128 stands for zero in the data rows.
Some points:
[120  29 124 165 184 170 156 128 161  64 193 163 155 165 185 135  50 120 184 193 138 166 145  71  40 148  70 199 225 175 117 165 148 181 164  85  73  88  14 115 154 213  83 202  84 145 159 109 253 108  84 169]
[168 105 133 114  66 151 145 161 124  36 222 138 107 162 114 141 113  52 163  45 100  86 135  73  51 122 151 102 100 125 141 162  62  80 165 128 117 166 151 172 182 106  83  79 147 156 148 135 119  70 151  93]
[158  85 158  83  31 147 180 133  95  76 188 138  84 182 152 125 137 108 103 139 172  46  72 104 173  81 203  94 106  73 108 141 110  83 121  94 152 210 142 168 133 115 149 127 139 151 142 152 156  80 137 129]
[ 46 205  88  68 144 159  91 185 125 172 129 105 160 129 105 156 107  42 144  51 105 204 165 123  82 142  83 151 104 152 142 121 106 168 158 130 140 176 167  87 131 151 154 100 168  47  86 111  40 144 149  74]
[171 115  94 124 180 125 239 205 151  84 108 144 211 255  42  69  52  70 205  88 100  77 192 104 130 129  19 145 152 117 176 144 204 153 192 181 142 118 108 142 141 175  51  47 157 157 151 106 178 155 136 127]
[145 133 131  82  98 142 165 174 164  90 162 125 104 152  83 134 126  59 126  67 142 110  92  76 115  57 150 107  68 120 155 152 100  79 176 122 154 160 177 149 155 120 118 105 161  77 115 146  99 110 147 129]
[ 68 189 116  93  95 142  70 160 120 175 138  81 119  93 109 159 145  81 128  25 106 168 154 122 100 130 152 136  75 145 104 148  88 149 140 121 140 178 177  96 147 114 144 118 177  51 115 143  31 136 161  84]
[ 40  96 102 163 172 191  74 106 144 152 138 135 142  88 172 180  88 122 130 137  89 181 162  85  10 169 116 147 179 163 149 167  86 164 153 108  79 114  90 105 176 118 123 197  87 151 130 146 145 126  92 129]
[208 161 138 138 161  37 201 128 102 163  22 124 174 150  87  69 159 170  87 188 165  98 152 194 253  91  90 105 121  70 136  94 237 125  99 186 194 114 159 132  58 124 128  54 153 151 111 124 153 177 129 133]
[ 44 162 108 145 168 175  58  57 174 219  73 106 151  61 129 169 139 137  97 190 145 255 117 127  79 113 148 175 149 149 131 147 107 166 132 121 120  97  87  67 127 134 163 180 109 100  76 155  93 161 105 111]
[138  71 128 135 144 126 205 249 127   6 215 160 167 239 136 119  17  86 231  73 126  66 150  76 107 208   4 167 207 144 110 127 166 195 158  94 113 144  85 153 146 238  97 119 159  90 231  81 207 137 111 144]
[107  69 100 153 147 153 100  88 142 144 124 140 116 107 154 161  93 166 107 175 122 184 133 112  73 108 131 145 167 144 158 149 130 141 144 105  88  92  66  90 124 142 107 208  80 153 125 141 158 142 115 154]
[ 99 119 126 163 201 168  59  52 185 215  68 107  99  69 104 152 122 124  98 156 114 244 110 124  31  97 148 153 123 174 155 160 103 106 170 148  68  78 109  97  94 122 130 171 105 113  87 129  97 175 117 146]
[106  75 132 150 169 156 110  84 154 153 148 122 108 113 165 176 112 165 118 203 129 160  91 104 103 140 146 164 186 149 134 160 127 116 115  90 108 100  69 117 135 127 148 199  78 156 137 155 163  98 102 165]
[166  74 139  94  86 129 176 198 135  28 193 140 117 213 137 123  75  70 181 112 136  74 128  85 124 132  94 138 156 114 112 117 149 153 181 110 127 144 109 165 136 190 103 127 153 123 197  93 190  86  99 133]
[182  83 145 142 103 102 145 174  96  28 210 155 116 164 162 117 110 140 190 101 115  29 126 112 151 183 118  94 142 131  95 118 119 114 117 134 125 150 119 185 164 144 121 137 129 142 181 105 181 105 129 132]
[103 183 114  90 140 141 117 171 157 165  93 106 149 130  80 143 136  74 125  75 135 175 135 130 101 136  82 154  91 151 113 118 139 128 163 157 142 133 165 113 129 147 164  91 187  20 103  89  61 159 158 119]
[217 149 166  90 149  75 241 119 177 146  29 156 154 206  69  70 138 117 111 200 184  94 140 181 231  25 139 111  98  88 156 100 239  78 125 162 210 120 151 124  68 123 105  47 170 128 103 142 145 149 138 163]
[164 111 148 127  73  97 106 118  92  62 165 120  85 120 151 112 132 141 139  80 135  61 110 134 155 159 168 107 123 109  99  90  72 110  94 133 117 158 168 173 126  77 148 123 140 144 148 136 112  92 154 123]
[150 183 133 145 108  77  58 136 109 135 130 119 107  69 132 125 168 141 112  67 108  90 125 144 144 178 136 105  86 134 104  99  71 135 106 167 116 128 168 172 133 101 159 124 142  97 139 116  74 128 133 110]
[129 208 148 141  77  75  52 104  60 139 144 112  89  36 142 117 202 183  77  96 117  97 110 179 204 178 164  84  95 117  88  82  60 109  43 154 133 147 158 168 136  69 181 121 121 131 126 135  80 126 151  92]
[111 130 135 154 144 177  94  55 159 185  88 113 120  68 145 174 153 161  90 174 127 190 103 125  65 104 162 143 135 141 156 151  98 119 110 109 102  75 113  97 112  99 130 171  94 133  92 153 114 113  81 123]
[184  95 145 107 100 113 154 171 164  85 147 134  98 169  75 103 129  47 158  61 131 115 111  89  87  73 147 109  78  96 144 149  93  75 175 163 133 134 180 190 153 119  92  95 159 104 151 127  97 104 146 122]
[ 55 101  94 123 165 189  90  67 132 155 120 126 147  91 155 149 135 134 113 162 112 199 147 116  68 146 133 180 152 151 155 150 115 139 141 108 104 112  83  85 141 128 113 180  57 146 112 163 133 112 132 126]
[ 70 140 107 146 139 176  38  54 162 183 117 116 107  38 134 176 149 139 100 103  81 224 102 104  28 103 193 147  84 157 158 159  52  95 138 109  62  79 130  78 155  60 132 174  98 144  77 138  56 143 137 123]
[ 66  82 130 172 189 155  73  78 101 164 118 122 133  87 185 166 121 192 142 204 122 167 134 140 108 182 118 160 209 146 105 134 114 173  81  83  74  86  53  65 119 150 157 223  69 145 135 106 183 149 115 160]
[153 136 149 124  86 104 115 154  92  98 161 131 112 134 147 130 143 128 123 113 139  69 108 119 161 140 156 102 109 113 101 107 118 109 108 128 133 176 148 163 124 119 132 127 148 122 166 120 127 119 153 115]
[  6 196 142   0  44 211 201 178 124 236 104  89 123 147 144 197 184  23  27 220 231 217  90 153 181   0 230 105  76  92 120 123 207 134 101  10 255 255 139  24 101 170 209 128 170  29  38 180  66 106 125 128]
[ 86 192 109 152  79 102  63 118  23 122 183 121 111  72 179 124 171 169 133  49 111  85 128 156 145 236 138 119 123 165  68 101  54 167  66 110  89 173 163 148 144 100 173 135 123 135 161 114 110 107 147  98]
[162 111 144 143  77 100 117 160  84  59 166 146 109 119 146 106 146 154 151  87 105  41 123 130 168 193 131  96 121 103  80 114  95 149 119 114 117 155 135 177 137 115 148 128 130 142 178 101 147 104 126 134]
[115 106 137 138 117 172  77  28 145 192 113 128  52  48 154 161 164 147  74 177 115 178  73 144  96  78 204 119  88 124 153 175  82  41 122 117 103  89 129 103 123  76 116 171  83 160  85 167 104 104 118 138]
[188 125 166 120  34  89  96 114  88  85 164 135  47  89 133 136 208 150  94  98 138  52  83 146 168 100 213  75  56  84 100 120  44  69  84 154 136 171 202 185 157  41 123  90 123 163 133 128  85  81 139 117]
[157  86 143 130 102 120 161 202  98  44 205 139 134 170 155 125  93 138 166 101 113  70 140  95 137 172  81 142 185 128  93 114 127 157 118  95 113 160 106 153 156 174 107 140 121 121 173  96 167  96 125 139]
[ 90 168 115  98  89 151 109 178 138 118 167 124 126 130 109 149 114  56 144  32 106 155 127  95  72 132 122 135  75 137 150 145  77 126 174 139 140 168 181 116 158 110 131 113 165  77 117 118  46 116 132  86]
[110 190 118  95  74 139  95 128 107 145 122 124 109 107 142 128 173 115 100  81 108 123 134 153 165 106 178 108  66 112 114 113 103  81 105  97 173 181 190 120 157  71 152  92 148 125 111 140  60 113 160 103]
[120 154 127 151 110 110  95 184 102 125 142 110 127 123 121 128 118 137 152  69 126 103 118 136 135 214  81 118 122 146 103  79 119 170 111 152 108 130 155 149 135 137 154 124 147  92 168  91 115 140 139 128]
[107 141 115 134  99 101 117 170  74 107 165 128 125 139 173 111 137 142 129 101 150 103 137 163 186 177 106 131 162 129  76  98 144 182  92 108 159 168 125 126 125 149 166 127 135 100 153 111 142 127 133 131]
[127 218 113 113 145 101 146 134 124 181  32 123 181 113  95  74 147 158  96 114 113 123 178 195 198 126 109 104  98 105 161 106 189 131 121 163 170 121 175 103 101  93 122  27 145 133  85 142  85 158 151  84]
[113  37 114 144 186 169 176 116 154  86 168 143 138 182 168 137  38 148 193 194 115 151 141  80  86 150  63 163 232 180 154 175 150 196 161  74  72  91  31  73 133 216  89 210  93 157 165 101 234 165 114 195]
[108  67 132 148 146 176 113  64 176 147 121 124 110 106 135 174 131 116 101 176 117 178  96 120  64  66 169 150 137 139 163 171 110 104 158 115  94  82  91 114 138 121 116 190  97 168  85 160 130 133 114 150]
[228 150 159 149 159  35 186 130 140 112  57 140 178 164  52  40 155 169 133 149 139  54 133 148 240 118  92  96  98  94 132  98 208  90 122 228 165  75 168 199  82 102  98  27 138 186 134 118 160 161 138 133]
[152 168 110 218 216  68 116  12 131 255   0 130 158  64 132  90 191 255  73 255 122 160 154 223 222 131 141 115 149 133 141  89 225 130  57 180 124  18 105  89  56  94 134 119  92 210  79 159 146 195  91 162]
[222 164 143 165 181  34 214 145 124 134  70 147 184 176  73  22 134 199 151 156 148  65 159 196 242 151  75  86 137  90 128  69 233 130  96 191 160  81 131 178  64 143 104  46 153 169 142 100 170 168 118 117]
[175  73 114 153 253 102 241  64 194 161  33 141 190 192  69  81  79 156 130 255 177 142 168 144 155  84  78 147 187 122 194 128 250 130 155 153 150  29  59 105  64 196  73 119  99 191  82 150 220 155 100 165]
These points spread out most along one direction. Take the direction at right angles to it along which they spread out most. Then take the direction at right angles to both along which they spread out most. Go by this last direction. Where along it does each point below lie, from 0 to 99? 50 is the average, and the first point above lies past it. One standard deviation of the points above along it is 16.
[217 149 166  90 149  75 241 119 177 146  29 156 154 206  69  70 138 117 111 200 184  94 140 181 231  25 139 111  98  88 156 100 239  78 125 162 210 120 151 124  68 123 105  47 170 128 103 142 145 149 138 163] 19
[ 46 205  88  68 144 159  91 185 125 172 129 105 160 129 105 156 107  42 144  51 105 204 165 123  82 142  83 151 104 152 142 121 106 168 158 130 140 176 167  87 131 151 154 100 168  47  86 111  40 144 149  74] 58
[113  37 114 144 186 169 176 116 154  86 168 143 138 182 168 137  38 148 193 194 115 151 141  80  86 150  63 163 232 180 154 175 150 196 161  74  72  91  31  73 133 216  89 210  93 157 165 101 234 165 114 195] 64
[ 40  96 102 163 172 191  74 106 144 152 138 135 142  88 172 180  88 122 130 137  89 181 162  85  10 169 116 147 179 163 149 167  86 164 153 108  79 114  90 105 176 118 123 197  87 151 130 146 145 126  92 129] 65
[111 130 135 154 144 177  94  55 159 185  88 113 120  68 145 174 153 161  90 174 127 190 103 125  65 104 162 143 135 141 156 151  98 119 110 109 102  75 113  97 112  99 130 171  94 133  92 153 114 113  81 123] 44
[106  75 132 150 169 156 110  84 154 153 148 122 108 113 165 176 112 165 118 203 129 160  91 104 103 140 146 164 186 149 134 160 127 116 115  90 108 100  69 117 135 127 148 199  78 156 137 155 163  98 102 165] 53
[115 106 137 138 117 172  77  28 145 192 113 128  52  48 154 161 164 147  74 177 115 178  73 144  96  78 204 119  88 124 153 175  82  41 122 117 103  89 129 103 123  76 116 171  83 160  85 167 104 104 118 138] 43
[ 90 168 115  98  89 151 109 178 138 118 167 124 126 130 109 149 114  56 144  32 106 155 127  95  72 132 122 135  75 137 150 145  77 126 174 139 140 168 181 116 158 110 131 113 165  77 117 118  46 116 132  86] 65
[153 136 149 124  86 104 115 154  92  98 161 131 112 134 147 130 143 128 123 113 139  69 108 119 161 140 156 102 109 113 101 107 118 109 108 128 133 176 148 163 124 119 132 127 148 122 166 120 127 119 153 115] 54
[150 183 133 145 108  77  58 136 109 135 130 119 107  69 132 125 168 141 112  67 108  90 125 144 144 178 136 105  86 134 104  99  71 135 106 167 116 128 168 172 133 101 159 124 142  97 139 116  74 128 133 110] 51
[228 150 159 149 159  35 186 130 140 112  57 140 178 164  52  40 155 169 133 149 139  54 133 148 240 118  92  96  98  94 132  98 208  90 122 228 165  75 168 199  82 102  98  27 138 186 134 118 160 161 138 133] 23
[171 115  94 124 180 125 239 205 151  84 108 144 211 255  42  69  52  70 205  88 100  77 192 104 130 129  19 145 152 117 176 144 204 153 192 181 142 118 108 142 141 175  51  47 157 157 151 106 178 155 136 127] 51
